Rotation paths and how fast each direction turns (degrees a step)
Each turn is a multiple of 5 degrees from 10 to 175, or 0.
Each row of a path follows its step; steps can be skipped.
Path 1:
step 2: [  2.8 -30.3  39.9  -8.9 -10.9  -5.0 -24.8  11.8   6.7   0.4  -9.0  -3.0
  38.6   4.4 -16.5 -39.7  39.1 -22.9 -14.6   9.3 -21.1  -9.6   8.0  19.1
  -6.9  13.6   3.6 -14.0 -19.7  10.0   1.0   3.1 -19.5 -14.0  -5.9  13.7
  -2.3   1.0  -2.1  -9.7  -7.6  32.0   6.1   9.4   6.8   7.8 -12.8  20.1
   0.9  -3.4  19.3  -0.5]
step 3: [  8.1  16.4  36.5 -16.2 -20.3 -18.7  -7.3  17.9   5.8  12.5 -21.3  30.0
  -4.4   5.9   2.1 -11.8  10.2  -2.8 -28.6 -18.2  18.2   1.8  -3.7  -9.2
  -7.1  20.0  41.0  -0.1 -26.5 -10.9 -10.3  17.5 -12.9  -3.6   5.6 -20.5
  -7.9   9.2  28.4 -10.0 -24.7   4.2  10.9  -6.5   4.5 -21.0  -4.0  18.0
  -3.3 -10.8  -5.9 -32.1]
step 4: [-12.3  -0.4 -16.7   5.5 -36.3  -5.1 -27.4 -20.3  -3.1  -8.5   7.1   5.1
  -6.2 -14.1  -4.8  -6.4  12.8  -7.5   2.1 -28.1  35.1   2.5   4.5   0.1
   2.0  -3.1   3.3  19.0  -0.2  11.2  14.4  22.6 -27.1  43.7   9.3  -6.7
 -20.0  -4.0  25.1 -11.2 -18.4  20.9  -8.9 -19.8  16.5  13.6  -9.1  13.9
  19.7   7.0 -18.2 -22.8]
step 6: [  3.7  14.9  22.2 -39.9 -23.2  -6.0   9.8  23.1  25.8  26.3 -14.8  14.3
  -2.3 -11.9  11.2  10.2   0.2 -24.2   2.7 -13.4  -1.1  20.3  15.5  -7.3
  10.9  -0.1  25.6 -18.5 -19.7  -4.7   0.7   6.2 -44.4  -3.3  -4.6  -6.6
  11.5 -38.1  -9.1 -32.6  -3.6   3.0   3.1  -8.4 -11.8 -13.3  -9.5  -9.4
   0.5 -14.7   9.5   3.0]
step 7: [ 18.8 -20.4 -38.8  -7.5 -23.1 -13.7  -7.0 -19.1  12.5  15.3 -14.0  -6.6
  22.9 -15.5  -4.6   2.5  18.5  14.0   4.7  -5.0  49.3  -4.8  25.8  -0.3
  -0.6   9.4  -3.8   0.6 -12.0  -3.4  -9.4  17.3 -22.7  14.7 -14.3  -6.3
  -2.9 -25.9 -11.0 -24.4 -15.5  24.0  10.6   3.2  17.5 -17.1  -9.3   0.6
  -1.6 -29.7 -10.3 -18.7]
step 8: [ 17.3  -2.4  12.2   9.6 -27.6  -8.3 -14.5 -33.8  23.1  -4.7 -20.5  -5.5
  24.3   4.9 -15.0 -11.8 -27.5   1.9  -6.7 -29.6  19.5  -2.6 -10.2  18.7
  10.5  16.3 -11.7 -27.7   1.3  21.9   1.0  18.4 -13.3 -17.3  -8.3 -19.0
 -18.6  -3.3  10.8 -11.7  -2.0   9.9  -2.3  33.9   1.6  31.3   6.7   0.8
 -22.8 -10.3 -24.7   5.5]
step 10: [-15.5 -10.4 -20.0 -37.9   3.4  -8.3   0.2 -18.2   1.0  -8.8 -15.8  21.4
   9.4   7.5  18.6 -10.8  11.9   8.6   6.8  18.4  43.0  -3.1   3.5 -17.5
 -17.1  15.2   7.2 -23.3   9.5  29.3  -7.7  16.1   4.3  33.2  -8.2   4.4
  12.1 -32.3  -1.6 -33.5  13.5  -8.7  25.5   4.4  15.0  -0.5 -19.6 -12.0
   7.8   6.0  -1.8  -3.0]
step 11: [ -4.1 -17.5   6.4 -14.2   0.0  22.7 -31.2 -12.5  34.0  15.5  -8.7  -1.2
  29.0  18.4   4.4 -31.6 -19.5  -0.1  25.8 -13.3  10.6  -1.1  17.2   3.1
  15.7  19.9  11.0 -10.9  -1.9  20.4  -2.5   7.9  -6.0  -7.9  17.2  14.3
  -7.3 -15.1  -4.4   7.1   1.8  -5.3  30.9  10.4   8.8  17.6 -32.4   3.9
 -11.1  -9.9 -31.1  27.8]
step 13: [-11.9 -20.2 -19.4 -29.5   1.4 -20.0   8.9   1.2 -21.8   3.3  14.6  54.0
   7.1  18.8  13.9 -16.7   8.1  -3.0  -5.2 -18.8  24.3 -27.5  -5.6  -2.1
   5.5  25.6  -1.9  -9.0  -0.5  22.2   0.4  13.1  -6.4   5.1 -14.2 -20.5
   0.7   9.3   9.7 -30.6 -23.6  12.0 -14.7  14.0  12.8   5.8 -16.7  12.1
  -2.9  22.6  12.1   0.8]
step 15: [-10.8   4.0  31.2  -2.3  -9.7   8.5 -21.5 -10.2   3.7  -3.3   4.0  -4.1
  -1.9  10.7  -2.9 -38.5 -17.5 -15.2   2.0  -2.6 -16.2   8.1  -3.9 -32.7
  19.7  -5.4  49.1 -33.5  -8.9 -15.5  -5.1 -14.5  -1.8  23.2 -10.6 -15.9
  -6.0 -16.4   7.9 -14.3  -5.3  16.8  -3.6  -0.1  12.5 -25.9 -21.5  -3.3
   3.4  15.7 -25.0 -28.0]
step 16: [-12.7 -21.6 -15.5  -0.7   8.8  15.1 -19.4  16.6  -6.8   1.8  -6.8  25.0
   7.8   9.5   6.5 -28.6  -0.1 -15.3  10.2  -4.0   7.5   8.7  17.3   0.7
   6.7   1.9  20.6  -8.8   5.8  -0.4  11.4  30.2 -42.5  -8.6 -22.9  21.5
   0.6 -11.6  -1.2 -31.0 -24.5  30.7 -26.9  -8.4  18.8   4.8 -12.7  10.9
  23.6  16.8  14.9 -23.1]
Directions:
[ -2.6   4.6   6.3   4.7   0.9   0.9   2.6   4.6   2.9  -1.4   4.5  -2.1
   5.2   6.1  -3.9   6.5  -9.6   1.6  -8.3  -4.6  -1.4 -10.0   7.9  -3.3
   4.8   2.5  -0.3  -5.1  -4.4  -1.4   3.1  -1.0   3.2   2.2  -2.2  -2.9
  -3.1 -11.9   7.7   2.1  -0.3  -4.2   4.9  -4.6  -7.4  -6.6   1.3   3.0
  10.1  -1.5   8.5  -2.5]
120
[  2.4   0.9  -6.6  -1.0  -4.1  -4.2   8.1  -4.1  -8.3   3.3   2.6   1.1
   3.8  -1.7   2.0   6.3   2.3  -0.1   9.4   2.8  -1.8   0.6   3.8  -3.7
  -3.8  -1.9   3.6  -1.9  -8.0  -5.2  -1.7  -9.1  -9.0   5.2   1.2   0.5
   1.1  -0.2   8.0   2.7   5.9   0.8  -0.1   5.8  -6.1  -3.8  -1.7   4.0
   6.6  10.9 -10.9  -7.7]
125
[ -2.3   3.9  -9.1   5.9  -1.1  -1.2  -2.1  -2.9  -0.9  -1.5   6.9  10.0
  -0.6  -2.5  -1.4   2.2  -1.0   5.2  -7.6  -5.3 -10.0   2.2  -4.2  -2.1
  -4.6   0.6  -5.0  -3.6  -2.2   3.4  -5.3   3.3  -1.2  -5.1   9.2   2.5
  -1.3  -3.0   6.5  -3.8  -4.0  -5.4 -12.7   3.6   7.6   2.2   3.0   1.2
   8.9  -6.5  -5.6   4.4]
85
[-12.7  -6.9   2.0  -9.2  -7.6  -7.9   6.4  -0.1   2.1  -1.6  -2.8   2.5
  -0.9  -1.5   3.8   6.0   4.0   8.5  -1.9   2.3  -4.3   1.7  -2.3   4.3
   7.1  -0.6   0.0  -5.8   2.6  -9.0   1.3  -4.8   3.5  -1.0  -3.1  10.3
  -8.1   5.0   0.3  -6.9  -1.1   1.4   0.3   1.7  -4.0   6.6  -0.2   1.4
   5.3   1.1   7.5   5.6]
95
[ 4.2  1.6 -7.5 -3.1 -5.5  0.3 -0.3  5.1 -1.2  3.8  7.5  5.5 -6.8 -9.4
 -7.3  5.5 -0.7 -8.8 -0.7 -7.1  1.2 -3.3  3.3 -0.8 14.1 -0.4  2.6 -1.6
 -2.0  0.6 -0.1 -6.2  3.9  6.1 -3.8 -7.6 -0.4  4.6 -9.5  0.3 -2.2  0.6
 -4.7 -0.5 -0.2 -3.9 -5.7  2.2 -0.3  0.5 -1.9 11.5]
45
[ 2.2 -5.6 -3.9  2.8  7.1 -3.0  6.9 -4.3  3.4  5.6  4.6 -3.4 -6.3  6.3
 -0.4  0.9  0.4  6.9  2.9 -8.2  2.5 -0.3 -0.4  4.0  8.2  2.0 -5.1 -9.9
 -1.3  3.4 -4.2  1.1  4.7  2.2  1.1  4.5 15.4 -2.0  1.9 -3.7  5.5 -8.7
  5.9  4.2 -0.7  5.6 -7.4 -3.3 -6.1 -0.8 -1.9 -1.9]
25
[  3.5  -6.7   3.4  -7.2   5.2  -2.5  -3.5  -6.3   5.9  -2.0   2.9   2.9
   2.9  -0.4   3.0   0.7  -8.0 -11.0   3.9  -4.0  -2.8  -3.2  -2.6  -2.9
   1.0   2.6  -8.4   8.0  -3.8  -6.7   6.3  -9.6  -6.1   5.8   9.7   0.8
  -2.5  -1.2   1.9  -2.9  -2.9  -5.4  -6.3   0.0   1.6   6.0  -5.2  -5.1
  -4.2  -1.1   8.0  -5.1]
155
Path 2:
step 0: [ -4.8  13.6  17.0  -8.2 -15.2 -16.4  14.4  24.5   6.4  -6.6   7.7 -10.1
 -31.2 -19.7  -5.2 -16.4 -30.0  20.9   7.6 -43.3  40.2 -24.3  -9.5  -1.4
  36.4   3.9   5.0  -4.1   5.4  24.4  -9.3 -11.9 -15.7 -11.3   1.5 -11.8
   9.8   8.2  23.2  -1.1  -3.4 -22.3  11.0  18.6   2.1  19.6  34.6  22.3
  12.2 -10.8 -21.8 -17.1]
step 1: [ 32.4  29.2   1.7   4.9   9.7   5.7  -2.7 -23.6 -21.3  14.6  19.0 -26.3
 -20.0 -10.8 -13.0   1.9  -9.7  11.1  -3.9  26.1   9.4  12.8  -7.4 -24.8
  25.3   9.5  -2.7  -5.0  15.4  25.3  13.8 -29.5 -23.3 -18.6 -33.3  -2.6
 -29.9 -15.8 -10.2  10.8  -2.8  -2.5   2.5 -19.1 -20.7 -10.7  15.3  40.5
  25.6 -12.9 -16.7 -11.2]
step 2: [ 19.5 -13.2 -17.6  27.8  22.7  24.1  -3.0  11.2   4.1   4.1  15.7 -22.7
  18.0  -5.2   4.9   1.3  -3.8   3.8  10.0 -13.7  33.7   6.3 -21.5   2.0
  20.7   7.4  -9.2   9.4 -17.6  11.7  56.9 -29.0  11.5  -5.8   8.0   2.5
 -10.5 -12.3 -30.4   0.2  29.8   7.1  28.3 -17.3  -1.9   4.5   5.1  -2.0
  -2.4 -24.2  20.9  35.1]
step 5: [ -6.6  19.3  10.8   9.7 -12.9 -11.7   6.0  27.7   5.3   7.1  -1.8  22.8
 -14.7   3.6   7.1  -0.3 -26.0  41.8  36.1  -2.3  -9.0  29.9   6.8   8.7
  21.0  -6.0  -4.1  28.4  -7.1  35.5 -22.3  19.4   1.7  -0.5  -6.3 -10.6
  11.4  -2.3  13.9  -3.0  36.7 -32.4 -16.4  -5.3   6.5  26.2   9.7   3.0
  -2.1 -40.1   5.6 -12.5]
step 7: [ -1.6  -4.5 -19.9  28.3  -3.7  20.8  -3.8 -11.5 -12.0   9.4   2.2   2.7
 -16.7   6.2 -17.7  -3.1 -45.1   6.3   6.0  -5.7  34.9 -31.2  -8.5  10.7
  23.2   9.2  29.7 -21.5 -37.7 -11.6  33.8  21.3   5.3  18.0  -0.9   8.4
  16.4 -27.0   1.0  -8.6  23.1  21.6   8.8 -30.8  -1.7   2.4  17.0 -11.6
  16.9   2.2 -14.0   7.6]
step 9: [  8.2 -19.2 -10.8  -4.6 -24.2  13.6   4.1 -35.0  15.3   7.7  12.0  -3.7
  26.4   7.7  27.1  -7.2  -3.7  37.3  45.9  -4.7 -18.1   4.7   3.9 -28.2
 -18.7   6.1   3.0   4.5  -5.8   4.7   0.6  -8.0 -23.7  19.9   7.7  31.6
  -2.2   7.0 -18.6  23.5 -16.6 -14.3  38.8 -10.5 -15.0  -2.0  -8.4  -1.9
  34.1 -10.7  16.0   8.3]
step 10: [ -3.2 -45.7  -5.0  25.2   0.9 -11.6  -6.9  -4.5   7.9 -16.1  31.8  17.8
  -6.3   1.4  22.0 -18.3   4.2  37.3  31.7   0.2 -17.0  25.8  14.1  23.4
   0.1  15.2 -16.8  -7.2  18.2  11.7  14.6  17.0 -11.1 -25.2  20.1  23.1
  16.7   4.1   7.9  14.4  43.3  -4.0   0.8   9.1  14.7  15.8   9.0  11.6
  -2.8   2.7  12.5 -24.3]
step 12: [ -8.3  -9.4 -27.1  31.6  14.8   7.0 -11.4 -11.3 -33.8  25.8  -1.3  18.1
 -16.6  -4.5 -10.6 -21.0 -29.8  33.1 -15.5   2.6  -4.5 -18.6   5.6 -22.9
  11.6  -2.4   8.3  -9.0 -17.8  28.5   4.0  -5.1 -19.9  25.3 -17.4  13.0
   2.3  -6.7  -2.0 -32.8  -0.2   9.7 -21.8   7.8 -24.3   0.3  17.9  25.3
 -26.6 -20.4 -27.7   4.9]
step 13: [-14.2 -21.3 -20.7  19.7  -1.2  21.1 -10.4   5.7 -11.2   8.3  -1.6 -33.9
   3.2   0.3 -15.0 -13.8   6.1  -8.3  -0.2  -3.8  28.2  33.4  -4.3  21.3
  -8.9  -9.8  37.4  15.5 -20.6  19.4  -0.4 -48.4   1.0  23.2 -20.3   8.4
  -2.7   3.0 -33.9  14.0  16.4 -37.4 -26.9  -0.3  -4.3   5.6   2.2   6.3
 -13.5 -10.9  -9.2  -8.9]
step 15: [  3.8 -20.3   0.4 -11.9  -2.4  -4.4   3.9   7.6  -0.5  -3.8  27.6  22.3
   3.0 -31.3   2.1 -42.8 -20.6  -6.1   2.1  -6.4   8.1 -15.4   5.8  34.3
  -8.3  28.0  -2.0 -40.0   1.2   5.4   5.3  -2.6   2.8 -17.6  -7.4  15.7
  11.5  27.4   9.2  -8.2  28.8 -30.1   8.0  42.6  -0.4   7.4  -0.6  -5.5
  49.0  -2.5   5.9   2.9]
step 16: [  8.6   7.5  -2.4  -9.3 -29.9  -4.0  47.5  -3.0   1.6   5.8   3.5  -3.4
 -27.9  -8.3  31.7   1.4 -11.4  15.8   8.2   6.3   5.1   9.3 -14.1  -1.0
  19.6 -10.2 -14.9  -3.1  23.3  33.9  -8.0  -7.1  -1.0  22.7 -23.1 -34.4
  11.1  26.9   4.5  -1.0  11.5  -7.4   8.6  17.6 -22.7  10.6   4.9  39.7
  42.7  10.6  10.2 -10.2]
Directions:
[ -7.4   6.0   3.7   3.4   9.0   5.3   3.3   1.0  -1.9 -18.3   2.2  -5.0
   6.3  -3.3  -3.4   4.6  -4.8   4.0  -4.0  -2.7  -9.3  -3.6  -2.6  -1.0
   6.4  -0.5  -0.6  -6.8  -0.2  -1.6  -3.6   0.8  -1.3   2.1  -7.6   0.5
   5.6   4.4  -0.2   7.5  -2.7  -0.3  -3.9  -2.9   0.6  -3.0  -6.3  -1.7
  -4.1   2.7   9.1   0.9]
0
[ -3.3   8.3   2.3   2.9  -2.0   3.5  -6.4   1.2   7.3   6.5   0.7   5.8
   4.2  10.5  -4.2   5.7  -6.3   2.5   5.3   3.9   0.4  -2.5  -1.3  -4.1
  -1.4   1.9  -0.7   2.7   2.2  -5.0  -0.5  -2.7   0.1  -4.1  -2.4  -3.6
   1.5  -7.7  12.8   7.6   8.0   2.4   8.1 -11.2  -2.1   3.5  -1.5  -8.3
  -2.7  -3.6   3.3  -2.4]
20
[ -1.1   3.8  -5.8   2.0  -3.4   0.0  -1.6  -5.7   4.1   0.5   8.2   4.1
 -10.0  -1.1  -1.7  -4.0  -1.0  -1.3  -0.4  -5.8   1.5   4.3  -3.3   0.5
   4.3  -6.7   1.6   4.7  -9.4  -5.8  -8.6  -1.0 -11.1  -7.0  -1.6  -6.3
   5.2  -4.7  -0.4   1.7  -5.3   0.9 -12.8   2.4   1.0   1.6  -2.6  -6.6
  -6.9  -2.6  -6.1   6.1]
55
[10.8  3.4 -1.8 -4.1  4.7 -4.1 -1.6 -2.7  5.8  1.7 -3.4 -9.3  3.6 -0.6
 -4.8 -1.9 -7.1 -4.6  3.1  4.4  6.2 -4.3 -4.3 -2.5  2.1 -2.2 16.8 -6.5
 -7.0 -4.4  3.0 -0.3 -0.8 -4.6 -1.4  2.0 -2.7  2.1  3.0 10.5  2.0 -1.6
 -1.4  6.5  5.7 -5.9  5.0  6.0  2.4 -3.8  1.5  1.0]
55
[ -2.6  -5.5   9.8 -11.7  -2.8  -3.0   0.8   1.2   9.1   2.1   3.7  -1.9
  -9.5  -1.2  -0.6  -3.0  -3.6   8.8   1.3   2.5  -4.3  -3.8  -7.8   3.2
  -0.6   7.0  -1.4  -3.5   1.0   0.9  -7.4   1.0   1.8  -8.1   7.1   4.3
  -4.1   0.4   2.1  -2.1   0.6  -6.2  -5.3  -6.5   2.4   2.9 -10.4   9.4
   0.8  -1.2   4.2   1.0]
70
[  5.6   0.8   3.9   0.4   1.6  -2.5   7.8   7.4   5.5   0.9  -1.8   0.3
   2.5  -1.3   2.1  -7.2   2.5   2.7   7.7  -4.6   9.9   4.9  -7.7   4.5
  -2.4  -1.1   4.7  -0.2   2.6   4.5  -4.4  -0.7  -6.7   3.8  -8.6  -3.1
  -4.0   1.4   0.7  -8.4   2.9   4.4   0.4  -4.5   4.5  -3.4   0.6  -5.3
 -10.6  11.5   7.8  -6.0]
135
[ -4.1 -16.6   0.9   1.8   1.9  -2.8   3.5   0.9  -4.1  -7.0   1.8  -0.7
   0.7   6.6  -2.8   3.5   5.6  -4.1  -3.6  -0.9   4.1   7.4   0.1  -5.1
   0.9   6.4   6.8  -3.2  -7.6   2.3  -1.8   4.2  -2.1  -3.0   1.1  -8.5
   1.6 -10.3   9.7   1.7  -6.0  -5.1   6.8  -2.0   3.1   5.9   3.1   3.9
   0.8   6.2   2.8   2.8]
100
[  6.7  -1.2   4.9  -1.8  -3.2  -1.8  -2.5  -4.2  -2.5   2.3  -3.4  -5.6
  -0.3   7.8   0.6   8.7  -3.0   1.7  -8.0  -5.5   0.0  -7.5   6.6  13.3
  -3.1  -2.6   6.8   2.1   2.6   6.5  -7.6   4.4   1.8   0.3 -12.2   4.1
   3.6  -5.3   0.3  -4.8   4.5  -6.4  -1.9   2.7   0.1   3.3  -1.4  -7.0
   2.5   1.3   0.1   8.4]
45
